In the data rows, the value 128 means zero.
Here are some points, one per row:
[137, 116, 89, 167, 160, 145, 131, 164, 152, 102, 141, 135, 106, 182, 133, 130, 71, 177, 142, 122, 124, 175, 77, 123, 114, 116, 52, 158, 143, 134, 163, 139]
[93, 139, 85, 191, 121, 133, 122, 135, 117, 122, 148, 159, 161, 152, 196, 125, 156, 133, 113, 111, 81, 73, 168, 108, 139, 144, 132, 193, 139, 143, 132, 126]
[121, 126, 108, 112, 140, 73, 120, 92, 117, 134, 122, 121, 224, 123, 140, 84, 158, 99, 93, 157, 117, 132, 70, 123, 111, 120, 129, 159, 114, 158, 185, 76]
[121, 132, 123, 106, 118, 220, 76, 145, 172, 133, 129, 98, 139, 125, 113, 110, 119, 145, 137, 152, 109, 128, 112, 128, 175, 185, 119, 162, 121, 100, 82, 66]
[100, 102, 161, 118, 86, 126, 156, 154, 83, 113, 121, 70, 100, 142, 156, 119, 118, 149, 181, 91, 158, 117, 54, 88, 131, 141, 176, 134, 125, 122, 151, 124]
[122, 162, 125, 133, 159, 111, 182, 131, 113, 168, 151, 83, 89, 106, 72, 138, 100, 110, 89, 150, 93, 86, 73, 105, 143, 71, 135, 149, 126, 146, 98, 126]
[124, 101, 119, 146, 120, 94, 17, 168, 111, 107, 109, 91, 93, 121, 87, 161, 138, 106, 123, 136, 109, 116, 187, 114, 157, 93, 121, 103, 99, 97, 174, 148]
[122, 147, 79, 135, 134, 94, 120, 159, 110, 200, 120, 87, 82, 101, 154, 162, 146, 143, 194, 125, 122, 100, 166, 143, 173, 214, 121, 129, 107, 176, 135, 153]
[38, 138, 127, 148, 93, 109, 136, 146, 174, 132, 83, 125, 125, 168, 162, 121, 124, 169, 116, 117, 129, 163, 150, 157, 179, 74, 163, 112, 90, 150, 94, 96]
[195, 183, 69, 101, 127, 150, 128, 94, 117, 141, 133, 151, 93, 206, 144, 111, 141, 104, 149, 117, 141, 142, 146, 61, 175, 66, 168, 112, 103, 149, 136, 129]
[140, 115, 134, 126, 132, 117, 116, 124, 92, 118, 23, 138, 106, 119, 161, 73, 81, 160, 124, 118, 131, 115, 172, 111, 81, 88, 100, 189, 165, 110, 89, 141]
[149, 163, 136, 110, 159, 184, 134, 80, 95, 157, 110, 121, 150, 123, 124, 111, 181, 169, 145, 102, 182, 138, 163, 138, 184, 118, 117, 148, 136, 127, 136, 106]
[110, 85, 148, 138, 150, 182, 120, 141, 146, 220, 125, 161, 113, 83, 162, 180, 156, 155, 97, 199, 168, 128, 118, 110, 105, 79, 137, 101, 152, 162, 124, 119]
[114, 154, 126, 154, 89, 97, 161, 143, 144, 103, 174, 122, 104, 74, 204, 152, 117, 104, 100, 144, 166, 163, 152, 172, 124, 113, 102, 118, 136, 90, 122, 137]
[109, 70, 157, 134, 108, 154, 172, 167, 174, 89, 109, 181, 78, 118, 111, 83, 178, 78, 124, 142, 106, 135, 134, 106, 139, 137, 97, 133, 84, 207, 118, 148]
[142, 145, 137, 103, 150, 138, 120, 136, 186, 195, 149, 92, 148, 151, 176, 118, 88, 105, 106, 79, 149, 96, 111, 88, 103, 142, 105, 83, 89, 87, 137, 147]
[136, 145, 159, 121, 91, 125, 95, 124, 167, 118, 87, 134, 92, 79, 137, 137, 124, 81, 72, 49, 111, 157, 83, 151, 109, 141, 110, 117, 213, 162, 183, 96]
[161, 89, 67, 141, 185, 120, 152, 64, 165, 106, 133, 145, 108, 90, 115, 98, 119, 168, 108, 131, 136, 101, 162, 115, 142, 185, 136, 86, 105, 126, 180, 128]
[141, 140, 121, 152, 93, 160, 97, 122, 116, 106, 179, 133, 124, 83, 115, 107, 123, 157, 97, 114, 169, 129, 96, 152, 149, 134, 148, 188, 89, 135, 116, 204]
[139, 111, 148, 118, 147, 88, 135, 136, 169, 108, 163, 112, 106, 170, 147, 147, 217, 187, 116, 124, 94, 176, 130, 123, 63, 165, 151, 137, 143, 98, 100, 139]
[190, 93, 162, 205, 113, 129, 148, 106, 120, 158, 121, 123, 101, 182, 115, 152, 95, 121, 100, 126, 108, 143, 125, 132, 147, 156, 155, 128, 185, 116, 75, 104]
[90, 55, 116, 122, 168, 104, 92, 130, 117, 180, 165, 193, 147, 158, 115, 88, 101, 63, 153, 114, 90, 146, 113, 175, 134, 116, 138, 112, 181, 117, 115, 180]
[108, 146, 33, 119, 101, 150, 168, 143, 130, 116, 62, 147, 115, 89, 110, 106, 136, 126, 132, 141, 130, 127, 95, 155, 99, 123, 176, 58, 149, 69, 117, 106]
[123, 97, 125, 102, 125, 39, 113, 157, 135, 105, 156, 145, 140, 155, 51, 129, 131, 135, 100, 124, 255, 105, 105, 118, 142, 136, 87, 113, 173, 148, 88, 91]
[149, 150, 108, 67, 87, 123, 136, 112, 168, 142, 72, 131, 189, 151, 110, 194, 137, 146, 132, 120, 98, 101, 138, 126, 155, 120, 116, 145, 117, 147, 120, 218]
[134, 105, 170, 106, 140, 112, 115, 107, 136, 151, 131, 133, 165, 113, 145, 51, 144, 117, 143, 144, 154, 110, 137, 145, 132, 130, 146, 108, 145, 88, 170, 167]
[121, 134, 141, 153, 183, 141, 108, 175, 85, 74, 122, 140, 170, 100, 141, 158, 92, 94, 76, 125, 129, 208, 152, 113, 110, 168, 158, 82, 107, 166, 91, 119]
[158, 63, 154, 119, 128, 157, 166, 164, 81, 129, 132, 130, 133, 145, 115, 169, 122, 141, 83, 125, 122, 112, 131, 192, 132, 113, 173, 137, 74, 97, 193, 100]
[143, 128, 87, 72, 100, 177, 146, 155, 112, 123, 186, 89, 122, 135, 125, 113, 154, 95, 130, 74, 122, 86, 179, 134, 77, 100, 141, 143, 137, 143, 98, 105]
[106, 157, 162, 56, 113, 76, 96, 117, 101, 128, 190, 198, 118, 117, 135, 99, 80, 216, 115, 155, 73, 118, 135, 127, 104, 142, 117, 75, 128, 133, 135, 104]
[157, 111, 140, 148, 114, 114, 115, 121, 121, 131, 130, 3, 166, 126, 124, 89, 115, 139, 162, 172, 104, 149, 122, 142, 90, 90, 108, 97, 152, 193, 128, 129]
[123, 106, 164, 138, 120, 123, 94, 4, 117, 119, 128, 147, 116, 141, 133, 150, 113, 99, 183, 125, 150, 113, 111, 165, 68, 133, 82, 101, 61, 140, 103, 96]
[137, 119, 129, 129, 150, 126, 145, 123, 65, 57, 111, 123, 133, 148, 172, 164, 168, 108, 102, 154, 101, 109, 77, 139, 167, 136, 56, 104, 136, 78, 107, 148]
[24, 144, 136, 85, 167, 162, 128, 58, 101, 124, 137, 102, 90, 133, 73, 147, 132, 122, 106, 115, 119, 171, 155, 102, 130, 135, 129, 158, 138, 116, 128, 163]
[130, 174, 188, 145, 176, 134, 106, 129, 170, 29, 138, 143, 127, 132, 148, 164, 111, 103, 166, 151, 138, 57, 135, 136, 123, 102, 195, 140, 163, 124, 129, 118]
[149, 176, 137, 189, 137, 126, 127, 148, 123, 151, 122, 149, 160, 91, 42, 120, 188, 119, 163, 87, 104, 118, 97, 111, 113, 116, 136, 125, 88, 111, 86, 144]
[135, 75, 124, 155, 63, 129, 159, 99, 117, 116, 157, 147, 177, 91, 146, 179, 101, 140, 178, 135, 142, 160, 145, 48, 126, 131, 147, 136, 144, 102, 145, 143]
[113, 163, 163, 156, 115, 156, 194, 144, 157, 122, 140, 137, 159, 125, 67, 108, 122, 140, 158, 122, 97, 107, 176, 146, 156, 113, 73, 97, 129, 115, 161, 111]
[184, 124, 128, 61, 156, 81, 139, 139, 148, 140, 116, 132, 124, 85, 149, 147, 97, 94, 193, 137, 127, 182, 130, 155, 149, 128, 133, 196, 116, 104, 121, 96]
[132, 234, 134, 138, 101, 141, 136, 162, 96, 149, 93, 149, 127, 185, 95, 126, 126, 101, 118, 194, 150, 128, 139, 143, 72, 206, 136, 152, 117, 133, 156, 131]
These points spread out most along one direction. Take the direction at right angles to it along which they spread out most. Go by this last direction. How far along it is each point below, from 0 to 99? The average is 50, and the first point in the table lies past the average. One standard deviation of the points above along it is 16.
[157, 111, 140, 148, 114, 114, 115, 121, 121, 131, 130, 3, 166, 126, 124, 89, 115, 139, 162, 172, 104, 149, 122, 142, 90, 90, 108, 97, 152, 193, 128, 129] 37
[136, 145, 159, 121, 91, 125, 95, 124, 167, 118, 87, 134, 92, 79, 137, 137, 124, 81, 72, 49, 111, 157, 83, 151, 109, 141, 110, 117, 213, 162, 183, 96] 65
[190, 93, 162, 205, 113, 129, 148, 106, 120, 158, 121, 123, 101, 182, 115, 152, 95, 121, 100, 126, 108, 143, 125, 132, 147, 156, 155, 128, 185, 116, 75, 104] 70
[195, 183, 69, 101, 127, 150, 128, 94, 117, 141, 133, 151, 93, 206, 144, 111, 141, 104, 149, 117, 141, 142, 146, 61, 175, 66, 168, 112, 103, 149, 136, 129] 36
[143, 128, 87, 72, 100, 177, 146, 155, 112, 123, 186, 89, 122, 135, 125, 113, 154, 95, 130, 74, 122, 86, 179, 134, 77, 100, 141, 143, 137, 143, 98, 105] 50
[135, 75, 124, 155, 63, 129, 159, 99, 117, 116, 157, 147, 177, 91, 146, 179, 101, 140, 178, 135, 142, 160, 145, 48, 126, 131, 147, 136, 144, 102, 145, 143] 47
[122, 162, 125, 133, 159, 111, 182, 131, 113, 168, 151, 83, 89, 106, 72, 138, 100, 110, 89, 150, 93, 86, 73, 105, 143, 71, 135, 149, 126, 146, 98, 126] 55
[38, 138, 127, 148, 93, 109, 136, 146, 174, 132, 83, 125, 125, 168, 162, 121, 124, 169, 116, 117, 129, 163, 150, 157, 179, 74, 163, 112, 90, 150, 94, 96] 70
[149, 163, 136, 110, 159, 184, 134, 80, 95, 157, 110, 121, 150, 123, 124, 111, 181, 169, 145, 102, 182, 138, 163, 138, 184, 118, 117, 148, 136, 127, 136, 106] 33
[114, 154, 126, 154, 89, 97, 161, 143, 144, 103, 174, 122, 104, 74, 204, 152, 117, 104, 100, 144, 166, 163, 152, 172, 124, 113, 102, 118, 136, 90, 122, 137] 70
